The rows below fall into families. The same turns and mirrors carry the whole set onto itself and the rows of a family onto each other. For each named row, which other rows are in its family? Write them in the order they are listed.
These 18 rows form 3 families of 6 rows each.
N: [ 1.98  0.12  0.46  1.61 -0.67  3.10  1.82  0.96 -3.07  0.23  0.02  3.18
 -1.33 -1.97 -1.33 -1.32 -0.42  0.33 -1.55 -0.43  0.51 -1.97 -3.28  3.80
 -1.01  3.95  1.44  0.47 -1.74 -1.03 -1.54 -1.43  1.95 -2.14 -1.83 -1.59
 -0.95]
X: [-0.28 -0.38 -0.88 -0.62  3.14  2.79 -3.95 -0.12  1.13  1.74  3.98 -1.10
 -0.80  1.13  2.30 -1.23 -0.68  2.63 -0.21 -1.34 -0.07 -0.47 -0.41 -3.58
  0.40  2.21 -0.32  0.02  0.70 -0.86 -4.06  0.96 -1.37 -0.53 -0.59  2.41
  0.38]
D: [ 2.54 -1.26  0.10 -3.12  0.45 -1.97  2.84  0.87 -0.03  1.78  2.76 -0.63
  0.99  0.38  1.01  2.41  2.16  2.22  3.68 -0.01  0.33 -2.23 -0.71 -0.12
 -0.96  0.93  1.01 -1.98 -0.19 -1.34 -0.20 -3.70  0.81  4.14  1.26 -1.27
 -2.04]
E: [ 0.16 -4.25  0.75  0.45 -1.81 -1.81  1.87 -2.30  2.08 -2.05  1.66  1.99
  1.32  0.87  0.55 -1.86 -2.25  0.06 -0.91  0.68  1.27  1.04 -0.61  0.96
  0.04 -2.22 -0.13 -0.76  0.53  2.90  2.90  1.56  1.07  1.76 -3.15 -0.06
 -3.05]
L: [-1.73  0.45  0.90  0.88 -1.46  1.66  2.03  3.24  2.60 -2.30  1.00 -1.00
  2.22 -3.44  1.40 -0.45 -0.82  1.77 -0.55  3.48  0.03 -1.58  3.21 -2.43
 -0.14 -0.33  0.79  0.77  3.14 -2.73  2.62  0.50 -0.03 -4.50  1.48  1.92
 -0.12]
Z: [-1.91 -0.04  2.55  0.65 -0.20  3.50  1.73  3.89  2.25 -2.07 -0.15  0.36
  3.10 -3.06  2.60  0.22 -1.21  2.89 -0.67  3.84 -1.11 -1.86  1.38 -1.80
 -0.13  0.34  1.46  0.84  2.38 -2.33  2.31 -0.39  1.20 -1.92  0.97  0.14
 -1.87]
F: [-1.71 -0.44 -0.34  0.35 -0.90  0.20  2.23  2.21  1.56  2.45 -2.67 -3.35
 -0.64 -0.33 -4.14 -1.51  0.97 -1.09 -0.90  0.23 -2.54  2.40 -2.48 -0.71
 -3.02  0.18 -4.03 -0.73  2.06 -3.56  0.85  1.49  1.50  0.29  0.28 -1.78
 -0.53]
W: [ 2.12 -3.47  0.39  0.45 -1.86 -1.67  1.12 -2.41  1.48 -0.70  0.89  1.66
  1.66  1.75 -0.50 -2.35 -2.85  1.59 -0.99 -0.67  1.70  2.44  0.32  2.80
  0.42 -3.34  0.64 -1.21  0.91  2.56  2.50  1.45  0.92 -0.28 -0.92  0.92
 -2.51]
S: [ 0.90 -3.61 -1.02  0.79 -2.40 -3.94  0.74 -2.85  2.01 -2.01  1.15  1.44
  1.66  2.11 -0.52 -3.14 -1.57  1.40  0.08 -0.28  1.01  1.73  0.62  0.50
 -0.59 -2.54 -1.65 -0.93  0.84  2.13  1.80  1.38 -1.42 -0.38 -2.29  1.19
 -1.84]
U: [-2.40 -1.12 -0.97 -0.58  2.43  4.48 -3.73  0.03  0.35  1.58  4.10 -0.15
 -1.23  1.99  1.05 -0.46 -0.27  0.84  0.77 -0.73 -0.58 -0.33 -0.09 -2.89
  1.17  0.91  0.48 -0.69  2.63 -0.34 -3.86  0.31  1.27  0.58 -1.82  2.37
 -0.62]
Q: [ 2.91  0.10 -0.37  1.40 -0.72  3.61  1.01  0.79 -2.65  1.58  0.05  0.82
 -1.30 -0.28 -1.11 -1.86 -0.26 -1.39 -2.90 -0.81  1.37 -2.12 -1.73  3.46
 -0.12  3.15  1.88  0.15 -3.45 -0.84 -0.94 -0.97  1.38 -2.86 -1.20 -0.72
  1.10]
C: [-2.10 -0.91 -1.92  1.46 -0.03  0.98  2.33  2.62  1.81  2.01 -1.50 -1.79
 -0.24  1.24 -3.16 -0.48  2.48 -2.90 -0.44  1.58 -2.44  1.60 -3.22 -1.47
 -2.56 -0.55 -3.43 -0.58  2.57 -1.64  0.51  0.86  2.27  0.75 -1.25 -3.13
 -0.50]
P: [ 3.02  1.40 -0.32  0.58 -1.37  1.93  2.86  0.88 -1.14 -0.23 -0.69  2.62
 -1.97 -1.50 -0.85 -1.21 -0.96 -1.01 -1.42 -0.34  0.32 -1.72 -2.12  4.02
 -0.22  2.63  0.79  1.09 -2.65 -1.21 -1.30  1.12  0.33 -4.91 -1.12 -1.17
  1.45]
T: [ 3.87 -0.33 -0.43 -3.33  0.72 -3.90  2.32  1.19  1.06  1.42  2.80 -0.95
  0.62 -1.37  2.45  2.60  1.73  2.22  2.72  1.09  1.18 -1.57 -1.00  0.73
 -1.60  1.29  1.41 -1.68 -1.56 -1.10  0.21 -1.24 -0.91  2.14  2.13 -1.27
  0.28]
K: [ 1.97 -1.96  0.74 -4.94 -0.34 -3.04  1.79  0.74  0.54  2.09  1.14 -1.56
  1.22  0.33  1.71  1.54  2.10  1.37  3.11  1.45 -0.31 -1.40  0.22  0.62
 -1.44  0.78  0.78 -2.34 -2.32 -2.45  0.10 -1.39 -0.22  4.20  1.31 -0.73
  0.17]
A: [-1.50  0.04 -1.36  1.92  0.47 -1.35  0.76  3.18  1.10  2.48 -2.57 -2.40
 -0.59  0.78 -3.10 -1.63  3.48 -1.35  0.59 -0.15 -1.73  1.80 -3.13 -0.96
 -2.70  0.31 -3.97  0.39  1.76 -2.34 -0.15  0.75  0.37  0.29  0.27 -1.32
  1.85]
M: [-1.51  0.38  1.43  0.36 -0.29  2.55  1.74  2.67  1.50 -0.41  0.20 -1.69
  3.38 -3.71  1.84  0.13 -0.97  3.72 -0.99  4.48 -0.64 -2.17  3.52 -1.64
 -1.97 -1.14  1.33  0.08  1.44 -3.24  0.61 -0.25  1.40 -2.85  1.98  0.97
 -0.80]
G: [-0.84 -1.62 -1.02 -0.77  1.82  4.03 -5.48 -0.41  0.67  1.63  4.28 -1.18
 -0.58  1.76  0.94 -2.23 -0.61  1.55 -0.74  0.29  0.49  1.11  0.27 -1.77
  1.38  2.42  0.57 -1.71  2.26 -1.18 -2.20  0.90 -0.78 -0.38 -0.19  2.17
 -0.38]

Same family as S: X, L, P, T, A
Same family as E: N, D, Z, U, C

